In the rows, 128 means zero.
The rows below come in pairs that one turn or mirror swaps. Which row does each named row swap with?
q416: [111 121 102 110 137 109 143  95 124 133 145 112 147 115 152  95 161 150
 146 131 152 124 130]
q567: [129 136 102 125 152 146 137 159 130 130 126 138 127 117  85 144 130 122
 111 126  86 130 135]
q80: [ 96 124 130 161 151 167 132 120 105 143 115 125 134 157 162 121 151 124
 128 141 128 122 105]
q252: [144 127 144 105 112 128 101 156 143 145 131 165 112 148  97 139 118 146
 126 130 126 122 114]
q649: [103 118 130 156 152 169 137 104 102 132 115 129 119 141 166 132 151 118
 138 138 130 105 121]
q863: [ 96 126 133 160 157 159 135 120 114 128 108 139 131 159 143 111 138 100
 147 120 137 118 107]
q776: [126 124 148 103 114 120 109 171 127 147 106 150 114 163 102 139 129 150
 116 129 121 132 121]
q808: [117 116 116  99 130 105 130 103 140 142 134  82 159 138 150 114 149 140
 136 137 149 118 116]
q505: [ 88 133 141 166 138 158 133 130 107 133 117 139 118 159 160 119 151 124
 154 143 131 117 123]
q314: [109 158 123 116 123  85 111 145 175 152 127 124 118 116 113 127 128 120
 114 120 131 129 133]
q130: [ 98 132 127 167 135 159 155 117 106 115 124 139 125 158 151 120 146 117
 151 128 114 140 135]
q364: [104 137  92 119 123  94 137 118 126 136 119 101 148 138 144 100 158 148
 158 142 154 114 121]
q111: [121 135 115  93 119  96 120 146 176 152 114 129 113 118 131 130 129 127
 111 108 139 146 137]
q302: [102 117 144 150 150 159 152 117 119 120 127 127 133 168 149 112 143 113
 144 120 115 129 105]
q160: [132 123 144 113 120 144  97 158 127 126 117 163 102 151 111 127 121 154
 125 132 101 133 132]
q755: [130 118 144 112 108 114 100 170 142 142 119 133 109 156 112 128 112 150
 140 124 115 106 122]
q560: [112 135 121 112 110  84 101 146 162 162 123 120 120 113 115 121 125 132
 114 113 142 133 128]
q779: [157 130 114 145 134 116 129 115 134 140 137 137 131  97 118 167 110 136
 120 136 124 134 171]
q556: [117 116 107  89 128 117 128  94 126 133 127 101 137 153 160 112 142 148
 157 146 151 120 116]
q209: [130 120 134 120 114 133 112 159 127 137 117 154 110 153  95 148 111 146
 137 143  91 144 129]
q47: [136 144 137 108 101 124 108 154 129 148 122 147  87 130 109 139 132 142
 141 115 144 106 129]
q554: [127 118 124 131 154 129 113 122 146 143 135 127 148 121 115 188 115 134
 118 154 104 127 157]
q555: [120 126  85 106 123 117 136  98 121 121 125  93 135 146 157 112 145 144
 155 136 158 133 132]
q338: [116 120 110 125 154 159 136 156 140 140 109 147 121 114 116 150 135 126
 102 119  87 147 140]
q630: [106 119 134 170 161 149 125 113 106 119 115 125 135 149 144 101 158 114
 135 135 117 114 118]
q146: [126 121 115 144 144 104 128 120 133 141 113 128 122 101 114 175 128 135
 108 133 134 132 178]
q498: [120 143 118 112 113  87 111 144 170 154 110 125 118 112 119 118 129 135
 114 111 140 137 146]
q609: [143 124 122 143 126  94 111 126 141 155 135 142 115  96 120 156 123 127
 106 142 146 127 165]
q576: [ 90 132 132 164 142 164 145 113 109 122 130 135 138 158 138 121 155 127
 155 125 115 131 120]
q512: [133 126 106 149 144 118 140 125 130 157 136 139 131 106 126 170 118 138
 116 140 115 103 178]
q9: [131 123 147 101 104 109  90 155 143 131 117 148 109 148 117 132 120 159
 126 140 121 124 122]
q398: [127 128 118 148 139 117 116 112 150 137 132 147 122  96 107 172 117 138
 126 138 121 127 168]
q307: [109 128  85 100 144 112 128  97 123 127 132 118 160 133 143 101 146 142
 155 141 153 127 137]
q634: [104 137  95 115 129  94 138  98 146 146 130 116 134 148 150  97 155 144
 145 109 150 116 125]
q530: [149 128 119 138 146 112 121 114 139 139 124 124  98  97 113 169 106 140
 130 142 119 123 159]
q347: [128 127  94 132 161 156 138 154 138 138 120 122 136 126 104 146 123 125
 111 128  83 149 138]
q38: [107 106 110  99 143 117 148  81 115 148 137 112 152 149 140 127 150 162
 149 146 143 126 135]
q501: [110 111 130 122 121 103 144  86 132 138 123 112 161 112 138 108 159 149
 147 126 153 135 140]
q870: [121 128 103 136 143 155 142 150 123 133 126 147 129 130 100 156 124 116
 104 124  84 138 150]
q590: [100 106 156 150 140 153 130 112 106 119 118 126 110 160 145 116 157 118
 138 118 144 106 127]
q436: [143 124 117 152 146 123 140 114 129 143 120 151 114 104 118 178 114 136
 112 142 121 123 161]
q241: [128 119 108 116 133 107 129 101 128 134 150 103 157 136 142 101 154 139
 144 125 172 129 116]
q496: [137 110  93 108 143 114 137 107 117 131 136  98 154 138 148 120 135 144
 156 152 165 129 127]
q636: [124 109 106 107 136  91 134 103 138 139 123  97 156 131 151 110 162 149
 139 133 147 135 116]
q320: [117 108 155 139 126 164 160 120 109 119 118 142 149 163 132 114 156 117
 133 122 120 129 121]
q723: [124 137  96 108 134  98 149  90 121 139 130 115 144 157 143  95 148 142
 155 137 146 128 125]
q557: [140 115 127 142 160 106 107 119 141 156 118 132 126  95 122 154 115 137
 123 138 121 127 174]
q437: [138 143 148 105 120 128  98 156 135 146 133 158 103 149 120 140 121 147
 116 153 107 115 128]
q73: [148 116 109 126 128 110 115 133 141 137 138 135 134  99 122 155 122 123
  98 148 141 109 170]
q156: [135 137 156 122 104 127  96 163 136 146 125 153 115 145 113 130 117 153
 133 133 108 131 117]
q403: [114 159 115 116 116 100 111 152 166 161 123 125 105 120 131 110 137 126
 112 111 142 131 138]
q720: [128 126 109 134 150 156 139 155 133 139 110 145 134 132 100 147 125 123
 100 124  85 141 144]
q82: [145 135 144  99 118 130 113 160 130 148 117 164 103 163 113 128 115 139
 136 127 110 123 144]
q240: [104 127 130 157 138 158 159 124 108 119 111 140 121 161 152 123 168 112
 136 120 108 124 123]
q313: [ 89 121 138 164 137 160 141 120  99 127 130 138 124 167 153 125 162 129
 141 136 124 129 130]
q68: [110 131 140 127 110 131 123 156 137 153 101 150 105 146 101 146 105 147
 146 136  99 126 118]
q333: [129 102 105 116 134 104 136  99 117 138 139  95 145 144 141 115 149 149
 148 135 168 138 122]
q452: [145 124 120 138 148 101 125 102 149 156 126 141 118 104 127 160 105 141
 113 135 141 137 162]
q910: [110 125 116 165 153 152 150 131 108 118 115 119 148 165 144 126 151 105
 133 141 124 109 115]
q164: [130 111 111 115 136 102 126 111 122 143 138 104 156 131 150  93 147 147
 139 139 163 137 109]
q871: [109 107 111 155 167 162 138 120 117 118 126 127 143 160 138 118 156 123
 125 115 100 111 112]
q138: [ 98 135 129 151 134 170 159 120 101 127 117 124 119 145 142 128 159 118
 142 120 111 106 125]

q307 swaps with q863
q590 swaps with q38
q68 swaps with q73
q755 swaps with q512
q452 swaps with q160
q82 swaps with q557
q567 swaps with q314
q313 swaps with q333

The rows below come in pairs that one turn or mirror swaps. Which row does each named row swap with?
q547: [110 156 134 146 118 178 130 113 159 121 142 125 129 159 128 103 142 143
 168 134 115 152]
q430: [136  98 144 135 137 135 124  75 162 107 156 107 137 110 103 107 124 138
 141  95 130 112]
q13: [119 110 137 178 127 151 150  77 155 105 123 138 164 149 131  84 131 120
 138 107 112 122]
q419: [136 119 139 148 126 140 135 103 148 122 125 113 137  77 118 150 139 155
 148 122 137 111]
q806: [156 142 138 162  98 153 143 123 148  83 139 123 110 143 132 110 116 116
 169 126 127 140]
q212: [133  60 120 136 116 160 138 117 148 126 142 143 106 123 120 109 137 136
 139 145 124 144]
q494: [115 104 150 161 142 143 126  96 167  89 172 110 126 105 139 146 128 127
 181 134 114 141]
q237: [136 134 138 163 116 162 140 135 148 117 158 114 103 130 130 133  93 136
 157 140 128 135]
q936: [135  79 116 129 121 113 135  73 140  96 148 111 169 133 139 133 172 138
 130 111 122 136]
q229: [135 131 148 137 127 172 121 122 137  97 142 123 158 163  87 102 146 131
 116 137 113 113]
q378: [123  94 159 170 151 164 134 108 122  79 135 118 164 153 126 142 155 160
 128 138 139 111]
q604: [151 136 126 134 125 106 135  98 145 114 135 153 114 114 136 102 150 125
 158 100 121 149]
q887: [134 132 149 171  98 137 139 109 161 115 147 106 109 148 127 140 146 115
 179 166 122 126]
q834: [102 111 156 167 142 151 117 105 156 117 157 108 131 155 118 141 108 113
 169 144  89 130]
q247: [113 130 124 159 105 185 163  74 145  84 147 130 142 141 111 146 139 123
 145 117  94 124]
q884: [135 119 139 138 121 148 139 127 132 103 133 135 174 178 131 126 180 143
  97 118 127 132]
q351: [144 124 130  98 135 141 121 121 120 124 141 140 125 152 128 117 156 142
 107 112 139 110]
q402: [110 125 136 151 121 109 136 127 147 103 133 123 140 120 121  91 132 137
 120 163 157 129]
q872: [108 137 136 129 108 136 141 106 136 122 133 125 135 163 115 138 200 148
 109 120 144 140]
q61: [116  77 131 126 125  88 136  86 154  91 120 121 108 148 137 139 137 124
 147 115 140 135]
q685: [131 155 134 136 114 110 125 130 127 112 139 108 105 164 136 158 136 150
 125 151 129 136]
q682: [139 130 145 138 144 115 138  83 132 107 130  95 117 112 141 117 146 154
 149 116 111 102]
q767: [128 128 133 163 119 103 122  99 141 114 132  97 148 171 127 130 134 145
 119 174 111 134]
q688: [115 103 131 165 102 117 151  75 168  90 125 107 123 155 136 150 130 115
 158 101 110 154]
q467: [117 122 132 141 153 146 150 108 124 109 147 152 130 160 118 164 154 129
 134  73 129 165]
q885: [125  83 135 139 135 143 120 100 143  99 140 186 131 136 143 112 138 142
 138  87 113 132]
q397: [115 107 129 151 125 120 140 120 147 104 163 145 139 212 124 162 148 147
 143 125 125 155]
q648: [164 126 135 157 118 141 121 112 144 110 137 123 138 148 131 178 138 150
 122  78 121 139]
q46: [135  99 141 165 125 109 142 109 155 118 161 132 119 156 132 198 147 137
 142 108 138 130]
q552: [ 94 113 168 165 146 150 111 131 145  87 138 141 117 163 130 119 121 123
 148 147 101 130]
q761: [107 130 137 145 118 122 147 109 147 106 131  86 160 132 136 128 143 137
 139 176  92 129]
q661: [156 109 140 148 120 162 147 100 134  99 120 126 145 146 137 192 151 128
 154 102 121 141]
q864: [105 100 135 150 121 140 141 115 143 110 146 136 115 123 127  71 141 139
 150  94 109 130]
q318: [123  99 135 118 131 132 131 124 138 115 125 163 130 171 121 187 137 133
 162 136 131 129]
q59: [107  99 156 140 130 129  97  91 146  76 144 119 161 141 118 119 136 158
 151 140 131  98]
q656: [112 140 132 128 121 169 132 120 144 106 149 162 100 127 143 159 132 143
 108 125 130 128]
q422: [159 108 124 144 122 149 165 103 147  87 169 125 161 130 153 140 127 110
 135 152 146 137]
q55: [103  84 125 113 131  93 165 114 150  98 140 127 135 128 146 158 132 134
 130 120 134 138]
q6: [ 94  97 136 135 135 151 136 106 136 122 142 149 125 143 121 192 142 135
 107 107 120 136]
q922: [ 85  72 132 150 123 159 140 108 147 104 180 140 141 152 128 128 135 114
 149  99 144 130]
q810: [148 116 128 136 122 135 149 128 149 110 143 141 154 140 100 188 145 143
 143 161 143 144]
q251: [148 156 139 148 131 131 141 105 169  98 153 105 173 168 119 124 144 137
 117 108 140 132]
q991: [134  72 129 132 119 116 118 105 136 111 144 161 148 135 104 129 133 109
 114 152 121 148]
q877: [ 89 127 136 144 108 177 143 100 142  92 148 130 122 153 132 122 130 127
 173 165 108 121]
q820: [ 92 121 158 159 127 131 110 112 153 116 126 117  97 150 107 125 161 123
 171 130 102 149]
q712: [105 122 138 154 112 165 114 125 108 134 134 147 150 140 118 139 177 138
 145 152 123 122]
q857: [168 128 139 137 128 131 136 104 135 104 129 167 166 144 139 123 144 130
 119 160 144 133]
q888: [122  75 124 119 119 147 125 116 143 108 134 147 137 183  97 163 147 146
 142 116  94 131]
q952: [155 109 124 140 119 122 175 105 173 111 128 134 153 159 139 129 128 121
 104 140 141 141]
q488: [ 88 118 130 169 115 127 158  84 145 108 171 135 120 151 143  90 151 133
 142 112 124 151]

q767 swaps with q61
q877 swaps with q6
q810 swaps with q494
q318 swaps with q834
q212 swaps with q378
q402 swaps with q936

